50 stands for zero in the data rows.
Here are some numbered points:
"58 43 47 50 35 55 45 40 58 55 61 77 67 64 46 50 64 61 69 45 55 42 60 63 45 59 52 48 75 54 66 52 51 64 54 36 38 37 42 52 55 58 48 57 57 43 35 40 37 54 63 96 18 54 42" 0
"49 21 53 54 42 65 48 75 77 57 43 53 47 67 26 44 39 52 59 66 47 56 52 32 50 78 20 33 55 37 59 47 43 32 58 47 51 62 49 54 28 49 71 93 34 41 69 52 72 36 65 54 75 65 32" 1
"54 40 78 24 63 35 32 48 62 43 53 63 55 59 60 51 56 47 49 43 59 54 62 54 34 49 55 45 71 46 61 51 50 51 72 20 64 63 50 54 55 47 58 49 44 44 40 41 41 57 38 71 45 52 45" 2
"38 18 39 40 47 52 55 44 29 60 31 44 68 42 64 61 50 50 59 47 48 37 60 59 31 50 38 48 51 64 46 40 40 47 49 38 40 60 73 35 50 34 77 41 55 22 56 37 44 33 42 43 71 42 39" 3
"99 89 79 26 68 56 40 00 72 25 83 59 19 49 27 48 49 26 73 67 53 82 14 54 50 35 84 50 79 35 76 76 43 49 38 26 51 83 53 55 75 55 46 29 54 61 33 52 56 73 76 77 00 35 45" 4
"00 48 26 66 43 58 37 78 13 62 22 46 74 61 73 49 54 81 27 47 61 34 66 70 39 51 45 59 28 54 31 50 55 44 49 54 61 38 39 47 52 48 72 20 30 48 42 62 47 48 42 08 73 38 58" 5
"51 61 26 72 57 24 55 74 11 33 36 00 70 38 36 48 30 43 35 25 56 40 11 21 50 72 49 83 19 64 11 85 10 34 18 39 54 32 47 55 24 81 51 31 44 48 71 69 90 48 27 00 46 34 00" 6
"36 52 19 59 52 37 92 55 29 47 28 24 84 73 87 94 57 73 80 39 65 00 57 45 34 57 40 73 31 81 30 33 38 54 68 65 54 48 33 64 53 36 39 45 72 42 47 62 57 37 06 46 48 29 65" 7
"32 44 28 60 68 49 83 78 50 52 30 51 61 45 42 61 45 58 47 40 61 22 51 53 55 41 55 37 53 74 64 59 52 53 43 73 51 34 55 36 44 30 44 60 56 54 66 52 37 64 34 25 58 55 67" 8
Which five points above are nearest to each new point, looking only along the 6 directions in which the numbered points spread most? Their numbers follow each, nearest first.
"38 40 55 54 50 57 68 32 36 53 50 37 58 60 72 55 38 53 69 40 67 31 42 80 32 56 65 62 36 54 48 42 68 63 54 63 55 34 27 43 52 44 53 51 58 39 48 51 38 56 51 59 45 40 52" 2 0 3 8 7
"55 60 54 44 44 51 61 69 44 40 53 50 67 67 33 49 52 50 70 59 66 58 50 41 49 60 41 65 45 55 31 51 38 55 26 56 36 40 36 65 52 51 67 57 48 49 55 45 54 74 48 50 52 55 44" 2 0 8 3 1
"40 52 68 44 61 68 53 68 52 48 53 59 45 29 31 29 42 46 14 43 22 63 32 27 61 49 17 46 23 34 48 85 33 31 56 44 75 46 66 29 24 62 52 61 20 48 77 55 56 46 52 08 66 45 42" 1 8 3 2 5
"53 40 43 76 64 43 67 71 58 36 34 51 37 75 65 63 72 47 53 45 51 75 34 40 52 54 67 67 65 52 54 35 65 50 34 48 53 70 54 38 56 59 58 53 45 75 62 39 37 53 52 33 46 57 32" 2 8 3 0 1
"68 44 35 40 34 50 54 40 61 51 72 50 39 40 26 45 51 62 60 70 48 58 56 48 62 42 60 41 62 26 77 67 57 48 28 22 44 48 57 63 65 54 40 80 22 47 47 56 68 55 46 62 46 49 73" 2 0 1 8 3
"84 59 82 45 39 51 50 06 60 64 72 70 53 41 27 43 72 50 40 49 49 70 37 51 75 41 65 33 59 26 74 46 52 49 66 49 24 55 53 63 65 46 44 45 59 49 55 26 74 52 70 80 51 71 46" 2 0 4 1 3
"28 26 38 72 45 43 43 65 30 39 36 21 47 80 71 46 59 37 42 43 53 17 67 49 50 78 50 55 32 51 36 45 35 49 60 46 62 29 42 60 47 65 54 70 49 51 54 52 47 74 59 63 76 42 57" 3 5 8 2 0
"61 63 58 49 62 48 58 10 46 76 54 42 54 52 84 57 63 65 71 65 69 50 47 73 34 44 37 58 61 57 59 38 49 65 81 52 49 51 50 32 43 24 39 35 61 63 30 68 42 47 55 87 40 43 59" 2 0 3 8 7
"59 55 49 45 39 35 48 38 56 44 42 57 56 48 60 63 30 48 69 38 47 41 29 48 41 50 53 66 49 52 48 33 55 60 31 29 57 59 85 41 51 41 41 40 53 43 44 57 47 64 52 22 40 44 41" 2 3 8 0 1
"53 38 65 47 55 52 41 42 66 39 37 25 65 69 30 35 31 52 56 50 39 63 55 57 53 55 41 57 60 25 34 37 56 44 35 41 45 54 60 30 36 27 31 57 44 69 61 44 48 57 61 36 68 46 51" 2 3 1 8 0
"57 58 62 42 44 47 43 21 54 45 73 41 57 39 38 50 50 44 57 54 22 67 41 43 40 41 48 43 65 43 55 66 53 50 34 31 44 59 53 33 40 60 61 65 64 53 41 43 58 32 61 63 28 29 47" 2 0 3 4 1
"68 69 59 30 56 48 66 09 59 37 64 32 30 42 47 42 59 46 52 61 54 43 60 52 44 32 60 46 73 38 47 69 54 54 38 47 41 82 73 56 58 38 43 25 70 52 32 44 41 69 63 59 30 27 69" 2 4 0 3 8
"95 85 61 26 44 25 52 00 74 44 99 65 26 50 09 62 60 35 56 66 30 83 34 58 35 43 56 35 81 28 79 47 52 38 50 47 42 82 67 40 57 44 62 53 39 63 37 34 58 75 64 64 00 67 63" 4 2 0 1 3
"99 48 69 20 39 63 30 17 67 49 89 73 40 59 38 43 55 40 68 60 47 80 38 33 46 42 76 48 81 26 60 50 53 44 42 58 27 55 74 58 58 53 59 74 55 49 41 36 74 61 84 86 43 60 39" 2 4 0 1 3
"20 36 52 58 51 43 67 70 16 48 29 28 39 60 67 65 34 47 55 32 58 46 77 70 43 58 45 53 18 79 43 35 44 49 55 47 60 50 43 59 59 63 31 43 45 66 50 50 37 49 49 32 70 48 48" 3 5 8 7 2
"39 57 73 48 36 49 43 69 38 53 47 54 39 43 65 55 63 63 40 64 36 53 78 45 31 47 29 27 43 50 36 56 52 59 46 60 51 41 38 51 35 50 61 46 49 55 47 24 72 41 61 64 49 29 81" 2 3 0 8 5
"53 65 58 53 61 51 65 59 36 53 36 41 54 55 63 46 56 47 42 46 49 38 58 61 43 50 35 45 36 40 42 45 49 63 36 46 61 37 23 49 53 45 46 48 54 53 40 50 48 47 81 51 67 58 61" 2 8 3 0 5
"47 30 49 50 34 64 50 60 56 72 57 36 48 38 62 53 72 46 63 36 83 50 56 62 58 43 47 39 44 37 54 36 31 41 49 44 42 52 30 46 54 54 63 66 47 40 68 45 59 50 43 78 67 49 69" 2 3 0 1 8
"63 49 48 49 64 45 31 27 26 56 62 54 42 47 39 53 55 56 55 50 42 49 49 59 36 50 54 31 45 64 72 53 61 52 50 53 56 28 42 56 72 82 54 65 51 51 33 35 50 54 47 76 49 45 32" 2 0 3 8 1
"56 61 72 42 37 29 33 11 70 46 65 72 27 63 65 49 53 50 67 60 47 69 54 58 58 54 41 55 61 59 62 58 59 59 47 34 36 60 39 45 41 56 78 72 42 64 35 35 50 61 64 69 24 53 64" 2 0 4 1 3
